The rows of D fall into several groups, which share some directions, and each row is roughly a mix of its group's hidden directions.
D (104 x 10):
[[  3  31 -14   0 -16  -1  24 -17  -1  -2]
 [ -4 -23   2 -36  -8  12  -2   4  11   9]
 [  1 -13 -14   0 -20 -23  -7  -1  -6 -29]
 [ 16   2 -21 -16 -18   9  23 -17   2  10]
 [ -9 -10  29   2  12  23  -8  -1 -22   4]
 [ 20   3  20  -3  32   1  10   3 -15  11]
 [-16  -3 -11   1  -8  -4 -35 -23  -7   5]
 [-28   4 -16 -22  -7   6  11   4 -23   3]
 [-11 -12  -3 -18  -5  27 -16  16  14 -14]
 [ -8  34  11  13   5  12  12  15  -3 -17]
 [  6 -14  -9  -1 -33  -4 -26  -3 -11  -7]
 [ 22   0  -6  -3  15 -26  22   4 -12  13]
 [ 23  23  -6   3  15  16  -4 -21   8 -13]
 [  2  12  12 -10  18  34   5  -1  12 -16]
 [ -5  15 -15  20  -8 -10  27 -14 -15  11]
 [ -2 -11 -20  13  20 -20  -5  10 -23  10]
 [-27  -7  -4   3   7 -13 -20 -20  -5 -21]
 [ 10   9  20  -3 -11  10   9 -35  12   3]
 [  5  17 -19 -10  12  -1  23  -7 -28   1]
 [ 18  12  22  -9  -6  -7  29  -1  16  -8]
 [  3 -13   7  18   7 -25  30   4 -10  -1]
 [ 13 -17 -21  13  13 -14   5  16   6  23]
 [-18  16 -18 -24  -1  13  -4  -4 -25   0]
 [ 28  16   7  -3  25   2  20   3  -5   9]
 [  1   8  29 -11   5  21  -9  -3  19  17]
 [ -8  -5 -35   0  22 -14  -7  -6 -14   5]
 [ 20   6  23  23  10 -12  -1 -14  -1 -18]
 [-22  -8  -1  -1 -13 -18 -29   7  11  14]
 [  3   1  -7  -3  -1  12 -21  29 -18  21]
 [-26   6   5   1 -36   4  -9  -4  13   1]
 [  7   6  16 -21   1   8 -14  31  15  -6]
 [ 25  -4   0 -17  -8 -13  -3   7   3 -33]
 [-17 -15  10 -20  22 -14   0  -7  17  14]
 [  7 -20  -5  21  13 -25  11  -8  19  -2]
 [ 32  15  13   3  -3  10  19  13  -5  12]
 [ -2  22  -2  25  22  16   9  14 -10  -5]
 [-17 -18   5 -35  -7   7 -11   5  10   5]
 [ 20  13 -10   5 -10 -18  26 -13 -11 -14]
 [-18   5   8  -8   6  24 -30 -10  10  -7]
 [  6 -17 -26  -5  -2 -11   0 -26  -1  21]
 [ -5  13   4 -17  12  19   0  11  32 -13]
 [  8  17 -12  23 -19  13  -8   7 -20 -14]
 [ -1   1  -8  13  21 -21  -1 -27  -9 -20]
 [ -5  12 -27 -11  -8  -8  -9  -5  30 -10]
 [ -8   5 -29  -9  -6 -15 -23 -21   8   0]
 [ 31   1   4  -5  32  -9   7   9  -9  -1]
 [ 22  13  -4  -5   0   6  32  11 -11  16]
 [ -3 -12   2 -34   5   2  18  -8  18  16]
 [  0  12  -6  20 -22  12 -21 -11  19 -13]
 [ 16  -7  10   4  18 -10  11  -5 -32  15]
 [  5   8 -16  -6 -12   4  28  12  22 -19]
 [-28  -2   7   1 -16  24  -9 -13  14  13]
 [  1   5  13 -20  34  -6  -9   8   9  14]
 [-17  19  -4  -8   9 -21  16 -24  11   9]
 [ -3   8  11  -5  -5   0  16 -30  17 -24]
 [  9  23 -11   8 -17 -17  27  -2 -10  -4]
 [-21   6 -16  -6  13  -8  -8 -19 -25 -15]
 [-21  -1 -23 -10 -14  -7 -24 -12  13  -3]
 [ 16 -14 -17  -4 -14  31  -3  11 -12   3]
 [ -1 -14 -14   8 -25 -22  23  10 -10   3]
 [ -4 -17   2   1  -9   1  -6  -6  43  -1]
 [  7  18 -25   6   5   5  26 -19  -3  13]
 [  7   1  13  10  15 -11 -28 -12 -15  21]
 [  1  -4  22  23   8 -21   4 -11 -11 -21]
 [ 34  10   3  26  -2  -9  13  -3  -8   2]
 [  2  -6 -21 -19 -10 -10  11 -28   6  18]
 [-25  -4 -13 -13 -19  13   3   7  20 -18]
 [  0 -28   6   5  16   1 -15 -30  -2   1]
 [ 12   4  -9   3   7 -31   1  28 -14  -8]
 [-13  -9  -6 -18 -18  10  18   2  28   9]
 [ -1 -18  12   8  31  14  -7  23   0   3]
 [ 27 -11   2  -8  32  11   6 -10  -4  -5]
 [ -8 -32   8  -9   2   1 -30  12   0   2]
 [ 24   2  -5   5   6   0   7 -17  35  -1]
 [ 20  -7  19 -16  -9  -1 -10 -19  13 -21]
 [ 19 -11 -15  -1  17   0  24 -16   5  21]
 [ 13   8  23  21   9  -8 -14   1 -24 -12]
 [-26  -2 -26  15  -5  -7   2  19 -14   7]
 [  2  10 -15   6 -10  14  30 -26  -5  -2]
 [-12  17  10   9   9  -8  -2  25  -1  30]
 [ 20  18 -23 -16   5  19  -3  -8  14  11]
 [ 12 -28  14 -27  -9   9   0  11  12   2]
 [  9  -4  10 -17  29   3  23   3 -19   5]
 [ 35  -4  -3  23  -6 -14  11 -12  -4   1]
 [ -7   9   0 -18  19  -9 -24   5  27   9]
 [ -3   6  11 -25  33  20   0  -3   1  -3]
 [-18  19  10 -19  11 -11  21 -11  17   4]
 [ 26   9  -8  21 -12 -21  16   8   9   2]
 [ 10 -10   6 -22   2   4 -20  25  10 -21]
 [ 35  -9  -8  -3 -23  12  14  -1  -3   0]
 [  3  21 -15  26 -17   0  -9  -4 -19 -12]
 [  4  11 -11  21 -25   5 -18   4 -20 -15]
 [-24   0 -19 -21  -7  10  -2  14 -19  13]
 [-24   0   2 -22 -19  13   8 -12  19  -9]
 [ 18  13   4 -10  -4 -22  -1  32   0 -13]
 [  6 -11 -15  14  23 -26   0   8 -22   2]
 [  9  19   2  15  -1  14 -28 -15  18  -7]
 [ 26  29  11  -4   1  15  10  -4 -15  -3]
 [ 15  15  17 -10   8 -14  -6  33   4   4]
 [ 25  -2   8   0  26   5  13 -25  -5   5]
 [ -1  -7   3  25 -17  -4 -21 -16 -23   8]
 [ 19   7 -20  -2  10   3  11  18 -18  24]
 [ -6   9 -24  19  -1 -19  -8 -25 -11   7]
 [ -1   2   5  -2 -30   3   5 -33   9 -13]]

Each list below has three rows that fit no group; the rest each fit one group, if only roughly. Name those rows in the order they come.
- j_556: [-32  22 -12   3  -8 -12 -11 -15  -7   0]
- j_211: [-22  20 -10   1 -25  -7 -19  -6  -9 -12]
- j_655: [ 17   3  10 -15 -12  19   7 -27  12 -16]
- j_26: [  1 -28   8  -7  18   9   4   6 -26  16]
- j_146: [ 10  14 -23   6   8   5  33   2 -15   1]
- j_343: [-10  -8 -12  15  19 -21 -11   6 -28   1]
- j_140: [ 16   8  19  18   8  -2 -23 -13  -4 -21]
- j_67: [ -2 -36 -11   2  17 -18  -2  14  -2   8]
- j_802: [-12  15  10 -29  -1   4  25  -2  17   1]
- j_865: [ -9   5 -38 -21   5  10   2  -7   2  11]
- j_709: [-15  -8 -19 -18  26  -5   7  -3  18  15]
- j_510: [-14  10   3  -4   2  32  -7  27  -4 -10]
- j_467: [-9 19 14 -3 -2 29  9  0 18 19]
- j_497: [-15   5  -2   3 -29 -25 -12  19   1  -8]
- j_311: [ 14  17  26   1  -8  17 -21  -8   9 -14]
 : j_26 j_67 j_709
- j_14: [ -2  -6   2   7 -25   3  28  26   7  -9]
- j_63: [-12 -19 -15  23   2 -18 -17 -13  -8 -13]
- j_570: [-24 -12  -1 -16 -27   0  -8  20  -5  11]
- j_702: [  8  19  14   2   3  -3  22  -4 -32 -11]
- j_328: [  4   6 -31  24   6 -11  -6  -3 -22  -4]
- j_542: [ 22  13  33  15  -2   6 -12   5  -8  -9]
- j_2: [-18 -18   5  -1 -16  -6  21  -3  29  -4]
- j_954: [ 30   6 -16   4  14  -2  21   2  13  16]
- j_509: [-18   3 -12 -26 -16  14  22   8  -4  11]
- j_980: [  5  -9  -1  14  12  -5 -37  18  -8   6]
 : j_63 j_570 j_328
- j_962: [-13 -16  -9  21  18 -15  -9 -12 -16  18]
- j_678: [  2   7  27  16  -5  11 -12  20  23   1]
- j_93: [ 24   1  26 -11  23  -9 -13   6   5   7]
- j_220: [-13  -5   0  -7  18  34  -9  12   4  18]
- j_579: [-23 -11 -33 -16  -3  -1  12  -5   7   8]
- j_639: [ -6  29  21  18   5  -5   4  12  -3 -20]
- j_114: [ -2   5  33   0  25  10   0   6 -19  -2]
- j_167: [ 25   0  24  10 -10  18 -10 -13 -16   3]
- j_576: [  4   6 -32 -24   8 -12  16 -10   5  -7]
- j_979: [ -1  33 -10  14  -5  18  11   8 -15 -12]
- j_693: [  2 -19   0   5 -15 -29 -27 -10  -4   0]
- j_696: [-20   2  29   3  -8  -2  -6 -12 -13 -25]
- j_736: [-15  -4   9  -5  10   2  25  28 -19   5]
- j_110: [ 14 -10  29  28   5 -17   1   3   0  -6]
 : j_114 j_167 j_736
- j_824: [ 23  15   6   7   7 -13  24 -23  -8   7]
- j_951: [ 10 -21 -10   0  30 -12 -12  15 -13  -7]
- j_259: [ -2  19   7   8 -11  10  22 -27   4  18]
- j_451: [ 19  10  15  31  -4   4 -20 -14  -6   0]
- j_767: [-20 -12  -1  13  26   1 -26   9  -8   7]
- j_627: [-19 -15  -1  -3 -17 -19 -28  12   1 -12]
- j_967: [  2  26  10   0 -14  24  -4  22 -13   1]
- j_320: [ 11   2  20  13   6   3 -38   9  -4  -4]
- j_641: [  9   3 -11 -19 -39   1   5 -13  -1  -3]
- j_944: [ 17  13  36   7  -4   4  -5  -8  -3 -17]
- j_571: [ 16   5   3 -12  12  20  34   6  10   6]
- j_250: [ 21   6  12 -12   7 -16 -24  18  17  -3]
- j_75: [ -2  26  11  22 -13 -22  -1  -6  -4 -15]
- j_414: [-19   2   5 -20 -29 -11  -4 -15  -3 -16]
 : j_967 j_250 j_414
- j_453: [-11   2 -24  -5 -18  28   4  20   5   4]
- j_880: [ -2 -29  -6  -6   4  21 -22  17  -7   6]
- j_17: [ 23 -13  -4  -6  18 -13  15  -9   5  26]
- j_157: [27 11 24 23  5  0  9 14  3  4]
- j_45: [ 20   5   6  -8 -20  12  -9  27 -18   6]
- j_255: [  1  26   4  19 -23 -13  -9  -7  -6 -18]
- j_891: [  3 -12  -1   6   3   4 -37   2  26   0]
- j_631: [-10   3 -34 -11  11   1   1   4 -21  17]
- j_130: [ 27  14  -4 -11   8  -4  10  31  -2 -11]
- j_861: [  2  24   0 -26 -10  18  18 -14   4  -8]
- j_928: [-31 -22   6  -7 -10   8  -9   0 -22   0]
 : j_453 j_17 j_45
- j_687: [ 10   4  19   3  25 -15 -16   4 -13 -23]
- j_494: [  6   0   7  24 -26  -1  15  21  16  -2]
- j_727: [  9   5  17  -2 -19  18 -17  -1  29  -5]
- j_918: [  6  23 -16  -4  -6 -16  33   1   4   6]
- j_515: [  1  19   4 -25 -18  30   0   1   8   4]
- j_213: [ 7 -5 12  8 36 14 17 13  4  8]
- j_763: [ 18  -2  21   5 -14   4  29   1  20   1]
- j_84: [ 16  -9  15  -9  31  -3 -16  20   0   5]
- j_856: [  5  -9 -26  24  10  -8 -11 -16 -14  14]
- j_604: [ -2   0 -22   2  13  -3 -12  17 -29  18]
- j_701: [ -2 -12  33 -10  19 -13   7  11  17  -4]
- j_527: [ 18 -36  -5  -2  18 -10  -3 -13  -1   2]
 : j_687 j_918 j_527
- j_335: [  3   9   4 -17   6  22  -1  36  10   1]
- j_373: [-21   9  -5  -7 -12  -5 -28 -12   1 -24]
- j_520: [20 13 18 11  0  5  9 24 24 -4]
- j_695: [ 11 -23 -29   1  -9  12 -13   0 -13  14]
- j_122: [-27  -3  -8 -14  -6  20 -23 -13   5  -9]
- j_18: [ -3 -12 -31   7  21 -15 -18  -1  -3  11]
- j_645: [ 27   8  22  -3  -4 -29   0  -5   4 -10]
- j_289: [ -6   6  27   5   7  33 -16  -1   4  -3]
- j_332: [-18 -21 -10   9   8  -5  -7 -25   8  22]
- j_165: [ 17   8  21  30 -12  12   4  12  10  -4]
- j_43: [27  9 13 16  2 -3 25 19  8  0]
- j_706: [ 21  14   1 -13  31 -15   4   4  13  11]
- j_37: [-30  -1 -18  -1  10   9 -12 -12 -24   0]
 : j_373 j_332 j_37
- j_605: [-28   9 -11  24 -14  -7   2   9  -9  17]
- j_978: [ -2 -18 -20   6  29   4  -1  -8  -3  23]
- j_950: [-14  -7   9 -14  35   1  10   5  14  13]
- j_564: [10  0 -3 -3 16 35 15 21 -2  2]
- j_656: [-23 -10  -5 -12 -13 -16  -5  23  21   6]
- j_574: [ -3   1 -10  11  19 -14 -14   5 -36   0]
- j_421: [ 29  24  12  10   9   4 -10  -2 -18  -9]
- j_346: [ -5 -11  18   0  14  16 -30   1 -20   0]
- j_228: [ -8  27  -6  13 -22 -15  21   2  -5  10]
- j_287: [10  1 19 13 36 15  9 -2  2 -6]
- j_46: [-11  14 -12 -17   0   0  31 -16 -16  -8]
- j_377: [-13  -6 -28 -14 -14   6   4  24 -10  11]
 : j_346 j_287 j_377
- j_886: [ -6   0 -11  14  30   9  12   4 -14  25]
- j_783: [ 12  17  18  11   8  23 -10   7  23  -8]
- j_646: [  2  16   7 -17 -29   7   1  17  16 -16]
- j_841: [ -1   7  12  -7  -5 -36   8 -20  16   2]
- j_658: [ 15   0   3   3  -4   4  16 -41  -1  -7]
- j_647: [ -9  -9   1 -13   6  11 -14 -29  -9 -26]
- j_60: [  0 -20  23  -9  28   5   4  16  13   4]
- j_959: [ 23   9 -20 -11   1   3  21   8  -8 -23]
- j_915: [ -8   7 -11   0 -36 -20   0   6  -2 -19]
- j_997: [-16  19  -9  -7 -14 -31  -7  -4   0 -17]
- j_615: [-17  -6  11 -18 -27  15  13  13  15   7]
- j_22: [-13   2  -1  -1  -6  22   4  30   6 -25]
- j_349: [-13 -15 -14   4 -31  -1  21   6  -7 -12]
- j_369: [  2  17   0 -10   1  36  20  -3  11   7]
- j_985: [  5   7  -8   7  11  -2 -17  16 -37   9]
 : j_647 j_997 j_22
- j_600: [ 23  -9 -12   2   1  -6  16 -25 -16  19]
- j_634: [-21 -12 -33 -10  10 -13   8  -1 -10  11]
- j_760: [ 23  12  35  13  -2   4  -4  -2   0 -13]
- j_449: [  4   8 -15  -2   8   3  -3  20 -35  16]
- j_94: [  2   5  17  -6 -13  20 -30   8  19   2]
- j_761: [-14 -15  15  20 -28   2   1  20  -3   2]
- j_111: [-15 -10 -26 -11   4   7 -22  11  10  18]
- j_752: [ -2  22   0   5 -39   6   8 -10  -3  -4]
- j_461: [-13  27 -13   1 -16  23   2  11 -13 -12]
- j_262: [-22   4   3 -14 -11 -15   0  31 -16  -6]
- j_16: [  0  29  21 -12 -22  11   4   6  14   4]
- j_464: [  3  21   5   4   4 -22   3  31  -6  16]
- j_620: [ -4   1   1  16 -22 -17 -18  14  24  11]
 : j_600 j_752 j_262
- j_51: [-10   0  18  -6 -19   6  27  -9  22 -11]
- j_24: [-18   1 -19 -15   5 -10 -27  -3 -21   7]
- j_625: [ -8 -20   8   1   3  -7  -2  -7 -37  15]
- j_314: [ -2  -2  31   7 -15  10 -20  22  -4   1]
- j_966: [  9  22  -1  -1  -1  22  31 -14   2   8]
- j_960: [29  1 30 17  0  3 -7  9 11 -1]
- j_324: [ -7 -12 -26  -5   7 -13  22 -16  21   2]
- j_411: [34 -7 -4 -4 20 -7 19 -7  8 -8]
- j_410: [-24  -7  26   4   6 -13  -8  17  -4 -20]
- j_424: [-22 -24 -15  -7 -10  -7  16   2  20  11]
- j_90: [ 13  -4   4   3   0 -19  29  27   5   7]
 : j_24 j_411 j_410
- j_587: [27 11  9 26 -3 15 15 -9 -7 -8]
- j_433: [ 15   4  30  18   3 -22   3   6   7 -15]
- j_836: [-17 -19  -1  13 -18  -6 -11  30 -10   1]
- j_459: [ -5  30  13  -5 -27   3   9   9  13   8]
- j_930: [ 25   9 -12  23  -8 -25  -3 -10  -2   8]
- j_40: [ 17   7 -16  27  23  11  15   2  -7   7]
- j_79: [-20 -14  -8  11 -29  -9 -20  -8 -10   2]
- j_797: [-12  -7   6  -9  19  -2 -36  16   9   0]
- j_762: [ -1   6  -6  -2 -37 -15   4  -7   3 -23]
- j_697: [  8   9 -17 -11 -14  19  26   2  19  -9]
- j_188: [  7  12 -21 -15   0 -16  23   9  22  -7]
- j_160: [-31  23 -15 -17   4  11   6  -7   1   7]
- j_608: [-12  -5  18  20 -24   8 -11  18  18  -1]
- j_99: [ 15 -18   1  21 -15 -11 -28  -3  -9  -9]
 : j_836 j_797 j_697
